In the data rows, zero lies at 4.5, halfway between 4 and 5.
Some points, one per row:
array([5, 5, 6, 3, 4, 7, 4, 2, 7, 4, 2, 5, 4, 5, 4, 3, 6, 6, 7])
array([6, 3, 2, 7, 8, 5, 4, 6, 5, 4, 7, 1, 5, 3, 5, 6, 3, 5, 5])
array([4, 4, 4, 4, 4, 2, 4, 7, 5, 6, 5, 6, 3, 8, 2, 3, 5, 5, 2])
array([4, 4, 6, 3, 2, 2, 3, 5, 3, 6, 3, 5, 3, 4, 4, 3, 6, 2, 3])
array([5, 2, 2, 7, 7, 4, 5, 3, 4, 3, 7, 3, 6, 3, 5, 7, 3, 8, 7])
array([2, 2, 2, 8, 3, 4, 6, 4, 6, 4, 5, 6, 5, 2, 7, 8, 5, 4, 6])
array([6, 6, 3, 7, 7, 7, 7, 4, 4, 1, 7, 2, 8, 5, 5, 7, 2, 7, 6])
array([6, 7, 6, 4, 5, 8, 7, 2, 4, 1, 5, 4, 8, 4, 2, 3, 2, 7, 7])
array([2, 2, 3, 6, 4, 5, 2, 5, 4, 7, 4, 5, 3, 3, 7, 6, 5, 2, 3])
array([6, 1, 3, 6, 5, 2, 2, 7, 3, 5, 5, 3, 2, 4, 2, 5, 6, 3, 3])
array([3, 3, 5, 7, 3, 4, 3, 3, 3, 6, 4, 5, 2, 2, 6, 5, 6, 1, 4])
array([6, 3, 5, 5, 5, 8, 4, 1, 7, 5, 2, 6, 5, 2, 4, 4, 6, 5, 9])
array([5, 5, 6, 3, 3, 3, 4, 5, 6, 5, 3, 5, 3, 5, 4, 2, 6, 4, 5])
array([5, 6, 5, 2, 5, 2, 6, 7, 6, 6, 4, 6, 3, 6, 1, 2, 4, 5, 4])
array([1, 2, 2, 8, 4, 6, 2, 7, 2, 6, 5, 6, 4, 4, 6, 8, 5, 3, 3])
array([6, 7, 7, 2, 1, 6, 6, 2, 6, 3, 3, 6, 5, 5, 5, 3, 5, 4, 7])
array([6, 1, 1, 9, 6, 1, 2, 5, 0, 4, 6, 3, 3, 4, 4, 6, 5, 4, 5])
array([6, 5, 3, 7, 7, 5, 6, 3, 4, 2, 7, 2, 7, 4, 5, 7, 2, 7, 5])
array([4, 7, 7, 2, 4, 3, 4, 7, 8, 6, 3, 5, 3, 7, 3, 2, 5, 3, 4])
array([3, 4, 2, 6, 5, 6, 6, 5, 3, 3, 5, 3, 4, 2, 7, 5, 5, 3, 3])
array([5, 6, 6, 3, 2, 6, 5, 3, 5, 4, 2, 6, 5, 6, 4, 4, 6, 4, 6])
array([6, 7, 4, 5, 6, 5, 7, 3, 1, 1, 7, 3, 8, 4, 5, 6, 2, 6, 6])
array([6, 3, 2, 6, 7, 3, 6, 3, 2, 3, 7, 3, 7, 4, 5, 7, 1, 7, 4])
array([4, 6, 8, 5, 6, 5, 5, 5, 3, 5, 7, 4, 6, 6, 5, 6, 2, 6, 4])
array([4, 4, 3, 4, 5, 2, 5, 7, 4, 7, 4, 7, 4, 6, 2, 4, 4, 7, 4])
array([6, 6, 6, 4, 6, 3, 5, 5, 3, 5, 6, 5, 5, 6, 3, 6, 3, 5, 4])
array([5, 5, 3, 7, 6, 6, 7, 3, 2, 1, 7, 3, 7, 4, 6, 8, 2, 7, 7])
array([5, 5, 2, 7, 6, 5, 6, 3, 3, 1, 7, 2, 7, 6, 5, 7, 2, 6, 5])
array([6, 4, 6, 5, 6, 5, 5, 4, 3, 5, 6, 4, 7, 6, 4, 6, 2, 7, 5])
array([5, 5, 2, 7, 7, 6, 7, 4, 3, 1, 7, 2, 7, 4, 6, 7, 1, 7, 7])
array([6, 4, 6, 4, 3, 6, 4, 2, 6, 5, 2, 7, 4, 3, 5, 3, 6, 5, 8])
array([4, 3, 4, 3, 6, 4, 3, 7, 6, 7, 4, 5, 3, 7, 1, 3, 5, 5, 3])
array([6, 6, 3, 6, 6, 6, 6, 4, 3, 2, 7, 2, 8, 4, 6, 7, 2, 7, 6])
array([5, 5, 6, 4, 3, 5, 4, 4, 5, 5, 2, 5, 3, 3, 4, 3, 6, 3, 5])
array([5, 5, 6, 3, 3, 3, 3, 6, 6, 6, 4, 6, 4, 6, 4, 4, 5, 5, 5])
array([6, 4, 6, 3, 3, 6, 5, 3, 5, 5, 2, 7, 5, 4, 5, 4, 6, 5, 7])
array([5, 6, 5, 6, 4, 5, 8, 1, 3, 1, 6, 3, 7, 3, 7, 6, 2, 5, 5])
array([4, 6, 6, 2, 3, 2, 4, 6, 6, 5, 3, 5, 3, 5, 4, 2, 6, 3, 4])
array([8, 5, 2, 4, 7, 3, 6, 5, 4, 3, 6, 4, 6, 6, 3, 4, 2, 8, 4])
array([6, 4, 2, 6, 7, 3, 5, 4, 4, 2, 8, 3, 7, 5, 6, 6, 2, 7, 4])
array([5, 7, 7, 3, 3, 6, 4, 3, 6, 4, 4, 7, 5, 6, 4, 5, 4, 6, 5])
array([5, 7, 2, 3, 7, 6, 7, 3, 4, 2, 6, 1, 7, 4, 5, 5, 2, 5, 2])
array([6, 7, 5, 5, 6, 9, 8, 3, 4, 1, 7, 2, 8, 5, 6, 6, 2, 6, 6])
Here are 10 more points, each followed by its number:
array([2, 3, 3, 3, 5, 4, 5, 4, 6, 6, 3, 5, 2, 3, 4, 2, 6, 4, 3]) 0
array([6, 4, 6, 4, 3, 5, 4, 4, 5, 6, 3, 6, 3, 3, 5, 2, 6, 3, 8]) 1
array([4, 6, 6, 3, 3, 3, 4, 5, 6, 5, 3, 7, 4, 6, 4, 4, 5, 5, 5]) 2
array([2, 2, 2, 7, 4, 5, 5, 3, 3, 4, 3, 4, 4, 2, 7, 4, 6, 4, 6]) 3
array([4, 7, 6, 2, 4, 4, 4, 5, 7, 5, 4, 4, 3, 5, 3, 1, 6, 2, 4]) 4
array([5, 4, 6, 3, 5, 5, 3, 6, 8, 7, 2, 4, 3, 4, 3, 2, 6, 4, 4]) 5
array([5, 6, 3, 6, 5, 6, 7, 4, 4, 2, 8, 2, 7, 5, 6, 7, 2, 7, 5]) 6
array([4, 4, 7, 3, 3, 5, 4, 5, 6, 6, 3, 4, 3, 4, 4, 2, 6, 2, 4]) 7
array([1, 7, 5, 4, 1, 9, 5, 1, 3, 2, 5, 4, 5, 0, 8, 6, 4, 3, 6]) 8
array([3, 7, 4, 4, 2, 6, 8, 3, 3, 2, 3, 4, 6, 2, 6, 4, 4, 4, 5]) 9
Which of these numbered points is nearest to each point below, ignoring the 3 directions in which the first points spread most? Its number follows each.
array([3, 5, 5, 3, 3, 4, 4, 5, 7, 6, 3, 4, 3, 4, 5, 3, 7, 1, 3]) > 4
array([2, 4, 3, 6, 2, 6, 8, 4, 5, 3, 4, 4, 5, 1, 8, 5, 5, 4, 5]) > 9
array([5, 4, 5, 3, 4, 5, 3, 5, 8, 7, 3, 4, 3, 3, 4, 2, 6, 4, 5]) > 5
array([6, 4, 1, 4, 6, 4, 4, 6, 8, 4, 4, 1, 5, 2, 4, 5, 4, 5, 4]) > 5
array([6, 4, 5, 4, 3, 7, 4, 3, 5, 6, 3, 6, 5, 0, 5, 4, 6, 5, 8]) > 1
array([2, 3, 5, 6, 5, 6, 5, 3, 4, 4, 5, 8, 5, 3, 6, 6, 4, 6, 8]) > 2
array([5, 3, 6, 4, 3, 6, 3, 4, 7, 6, 2, 6, 4, 4, 3, 3, 6, 5, 6]) > 5
array([4, 3, 6, 3, 4, 3, 3, 5, 6, 6, 3, 5, 3, 5, 4, 2, 6, 3, 3]) > 7
array([4, 5, 7, 4, 3, 6, 4, 6, 6, 5, 3, 4, 3, 5, 4, 2, 6, 2, 4]) > 7
array([4, 3, 5, 4, 3, 4, 3, 2, 5, 4, 3, 7, 5, 5, 3, 5, 5, 6, 6]) > 2
array([4, 4, 4, 4, 3, 4, 3, 4, 5, 5, 4, 8, 6, 7, 2, 5, 4, 6, 5]) > 2
array([3, 3, 2, 6, 3, 4, 6, 4, 4, 4, 3, 5, 4, 2, 5, 3, 6, 4, 5]) > 3
array([0, 4, 1, 6, 3, 5, 5, 4, 4, 4, 5, 5, 4, 3, 7, 4, 6, 2, 4]) > 9
array([2, 2, 2, 7, 5, 3, 3, 5, 2, 5, 4, 5, 2, 3, 6, 5, 6, 2, 4]) > 3
array([5, 5, 3, 7, 6, 5, 7, 4, 3, 2, 8, 1, 7, 5, 6, 7, 2, 6, 4]) > 6
array([7, 6, 3, 5, 7, 6, 6, 4, 3, 1, 7, 3, 7, 3, 5, 6, 2, 7, 7]) > 1
array([5, 3, 6, 3, 5, 2, 3, 6, 5, 6, 3, 5, 3, 6, 3, 3, 6, 2, 2]) > 7
array([2, 4, 4, 4, 3, 5, 5, 4, 3, 4, 4, 4, 4, 2, 6, 3, 7, 2, 4]) > 9
array([2, 6, 6, 4, 1, 9, 5, 4, 3, 3, 4, 5, 5, 0, 8, 6, 4, 3, 6]) > 8
array([7, 2, 3, 8, 5, 7, 6, 2, 0, 3, 6, 4, 7, 1, 7, 8, 3, 7, 7]) > 1
array([2, 6, 6, 5, 3, 5, 4, 4, 2, 6, 4, 5, 4, 2, 4, 4, 5, 2, 3]) > 8
array([4, 3, 2, 5, 4, 6, 4, 6, 4, 5, 3, 5, 5, 3, 4, 4, 6, 4, 5]) > 3
array([3, 7, 6, 2, 4, 3, 4, 6, 7, 6, 4, 5, 3, 5, 4, 2, 5, 3, 4]) > 4
array([7, 1, 3, 7, 3, 3, 2, 7, 2, 6, 5, 4, 5, 2, 6, 8, 5, 3, 6]) > 1
array([8, 4, 2, 5, 7, 2, 6, 5, 4, 4, 7, 3, 6, 5, 3, 4, 2, 8, 4]) > 1
array([5, 4, 6, 3, 4, 4, 3, 5, 6, 7, 3, 4, 3, 5, 4, 2, 6, 2, 2]) > 7
array([3, 4, 5, 2, 4, 3, 5, 4, 6, 6, 5, 5, 3, 3, 4, 2, 7, 3, 2]) > 0
array([7, 6, 6, 5, 7, 7, 7, 3, 4, 1, 7, 2, 7, 4, 5, 5, 2, 5, 6]) > 7
array([3, 2, 2, 7, 3, 3, 3, 5, 2, 6, 3, 6, 3, 3, 7, 7, 5, 3, 5]) > 2
array([2, 6, 6, 4, 6, 5, 6, 4, 3, 4, 7, 3, 6, 5, 6, 6, 2, 4, 4]) > 8
array([4, 4, 6, 4, 4, 3, 4, 5, 5, 6, 2, 4, 4, 4, 3, 2, 6, 2, 4]) > 7
array([4, 6, 6, 3, 4, 4, 4, 4, 5, 6, 3, 5, 3, 3, 4, 2, 7, 2, 5]) > 4
array([5, 7, 7, 4, 3, 8, 5, 2, 7, 4, 3, 4, 3, 3, 4, 3, 6, 3, 6]) > 4
array([4, 3, 6, 3, 4, 5, 4, 5, 8, 7, 2, 4, 3, 5, 3, 1, 6, 4, 4]) > 5
array([7, 3, 2, 5, 2, 4, 6, 4, 4, 3, 3, 3, 5, 2, 4, 3, 7, 5, 6]) > 3
array([3, 6, 6, 3, 3, 2, 5, 6, 5, 7, 3, 5, 3, 4, 5, 3, 6, 2, 4]) > 9
array([6, 4, 5, 4, 4, 2, 2, 7, 5, 6, 4, 5, 3, 6, 3, 3, 6, 4, 5]) > 1
array([5, 4, 6, 3, 4, 3, 3, 5, 7, 6, 2, 4, 3, 3, 4, 2, 7, 4, 5]) > 5
array([6, 4, 5, 4, 4, 2, 4, 5, 6, 7, 3, 5, 3, 2, 5, 3, 6, 3, 5]) > 1
array([7, 5, 5, 5, 6, 5, 7, 4, 3, 4, 6, 3, 7, 5, 4, 5, 2, 6, 6]) > 1
array([5, 3, 3, 3, 7, 3, 5, 7, 4, 6, 5, 5, 3, 6, 2, 3, 4, 6, 2]) > 0
array([3, 7, 7, 2, 4, 5, 6, 4, 6, 4, 4, 5, 3, 5, 3, 2, 5, 3, 2]) > 4
array([5, 6, 6, 3, 3, 5, 3, 4, 5, 4, 4, 7, 5, 6, 4, 5, 5, 5, 5]) > 2
array([6, 4, 3, 4, 7, 3, 6, 5, 3, 5, 6, 4, 5, 7, 2, 3, 4, 7, 4]) > 3
array([6, 4, 6, 5, 4, 6, 3, 5, 7, 6, 3, 4, 4, 3, 4, 1, 6, 3, 6]) > 5
array([5, 6, 8, 3, 4, 4, 4, 4, 5, 5, 4, 7, 5, 7, 2, 6, 4, 5, 5]) > 2
array([2, 8, 6, 2, 2, 2, 5, 6, 6, 5, 5, 5, 3, 7, 5, 3, 6, 4, 4]) > 6
array([5, 5, 6, 3, 3, 3, 3, 6, 7, 5, 3, 7, 4, 6, 3, 3, 5, 6, 5]) > 2
array([6, 5, 4, 4, 7, 1, 6, 6, 6, 4, 7, 3, 4, 6, 2, 3, 4, 6, 2]) > 4
array([2, 2, 2, 6, 3, 4, 3, 4, 2, 5, 4, 5, 3, 3, 6, 5, 6, 2, 5]) > 3
array([4, 4, 2, 5, 7, 4, 5, 4, 3, 2, 7, 2, 7, 8, 6, 5, 2, 7, 3]) > 3
array([7, 6, 4, 3, 7, 3, 6, 5, 4, 4, 6, 4, 5, 7, 2, 3, 4, 7, 3]) > 3
array([4, 3, 5, 3, 4, 3, 2, 6, 7, 6, 3, 4, 3, 4, 3, 3, 6, 4, 3]) > 5
array([3, 2, 4, 6, 5, 3, 1, 6, 4, 6, 3, 6, 3, 3, 6, 5, 5, 3, 4]) > 2
array([4, 5, 7, 3, 3, 5, 4, 5, 5, 5, 2, 5, 3, 4, 3, 2, 6, 2, 5]) > 7
